In the data rows, zero lies at 4.5, halfway between 4 and 5.
Here are some points:
8,4,0,2,9,4,2,3,3,6,3,5,5,2
5,4,6,3,4,4,2,4,4,5,5,4,4,4
3,7,6,8,2,6,7,2,4,3,6,2,8,5
1,8,3,4,8,8,5,4,5,5,4,2,9,5
9,3,5,5,3,3,2,5,4,5,6,4,2,4
2,6,5,6,5,7,5,1,3,3,6,2,9,4
4,5,9,6,0,3,0,5,6,5,5,1,7,7
5,4,5,5,0,2,2,5,6,4,4,4,5,6
3,5,5,5,6,6,3,6,5,5,5,3,8,6
3,8,3,5,7,7,4,4,5,5,4,3,8,5
4,4,6,6,3,3,2,4,5,5,5,3,7,5
1,6,6,8,7,8,2,0,3,3,7,2,8,4
6,4,4,4,5,4,9,5,5,4,4,7,3,5
5,5,5,5,6,5,8,5,4,4,4,6,2,4
3,8,6,5,3,6,5,5,7,4,3,3,9,7
5,4,5,2,6,5,4,6,4,5,3,6,4,4
6,3,4,5,2,3,7,2,3,4,6,5,1,2
3,7,5,6,6,7,4,4,5,4,5,2,9,6
5,4,6,4,4,4,3,6,5,5,4,5,4,5
4,2,5,5,4,3,7,6,5,5,5,6,2,4
4,4,5,6,1,3,4,2,6,4,5,3,4,5
6,5,6,5,2,3,3,4,5,4,4,5,4,5
7,2,5,5,2,2,4,1,3,4,6,4,1,3
0,6,5,8,4,6,1,0,3,3,9,0,9,3
4,3,5,4,4,3,6,6,5,5,4,5,3,5
6,3,5,6,2,3,3,4,5,5,5,4,3,4
7,4,5,4,6,5,3,7,4,4,4,6,1,5
3,5,6,5,2,4,7,5,4,3,5,6,2,5
5,5,2,1,7,5,7,5,3,4,3,8,1,3
2,7,6,7,4,7,4,0,2,3,7,2,9,4
6,4,1,4,7,5,2,0,2,5,6,2,8,2
2,4,6,7,6,5,3,4,4,5,7,3,7,5
16 more points follow, each with its number after it:
4,5,1,4,5,3,1,4,6,6,4,2,7,4 0
5,4,6,5,0,3,4,3,4,4,6,4,2,5 1
3,5,5,5,0,3,2,5,8,4,4,2,8,8 2
4,4,3,3,7,5,9,6,5,5,4,7,4,4 3
4,6,5,8,4,7,7,1,4,3,8,2,8,4 4
6,3,5,4,2,4,6,7,5,5,5,5,2,5 5
7,4,3,3,7,5,8,5,3,5,3,8,0,3 6
2,6,6,6,5,7,3,2,4,4,7,1,9,6 7
6,7,3,2,6,6,4,4,4,5,3,4,8,4 8
8,5,2,1,6,4,9,2,2,4,3,9,1,2 9
4,4,6,4,5,5,7,7,5,4,4,6,2,5 10
5,4,4,3,6,5,9,4,4,4,4,7,2,3 11
5,2,6,6,2,2,3,4,5,5,5,4,4,5 12
5,2,5,7,0,1,2,3,5,4,8,3,3,4 13
5,5,5,4,0,1,3,7,7,4,4,4,6,6 14
4,4,5,3,9,7,1,9,4,8,2,5,4,6 15
Which of these numbered points is nearest to each point below, ignoring the 3 directions in which the first points spread most? Its number follows each.
5,4,6,5,2,5,4,6,5,5,4,4,3,5 > 5
9,6,0,1,2,3,9,0,4,3,3,6,4,1 > 9
5,5,0,3,9,6,2,3,2,6,3,5,7,1 > 14
1,6,4,6,8,7,3,3,5,5,4,3,9,6 > 12
2,3,4,3,9,6,0,9,6,8,1,5,6,6 > 15
4,4,3,4,7,4,0,5,5,6,5,1,8,5 > 0
5,2,6,4,5,5,6,6,4,4,4,6,0,4 > 10
2,6,5,7,4,7,3,2,4,4,7,2,8,5 > 5
4,5,6,4,6,6,6,7,4,4,4,7,3,5 > 10
5,3,6,4,9,6,4,9,3,6,4,7,2,4 > 15
6,4,5,5,3,4,7,4,5,4,5,5,3,4 > 11
2,5,5,3,5,6,8,6,5,4,3,7,2,5 > 11
5,2,4,7,0,1,3,4,5,4,7,3,3,4 > 13
3,4,5,5,0,2,9,5,6,3,4,4,6,6 > 3
4,3,5,2,9,7,6,8,3,5,2,7,1,4 > 10
0,7,6,6,7,7,1,6,6,5,5,0,9,7 > 15
2,7,4,5,7,7,3,3,5,4,4,3,9,5 > 12
4,3,3,2,4,3,6,5,5,4,3,6,0,4 > 1
1,7,5,6,7,7,2,6,6,5,4,1,9,7 > 12
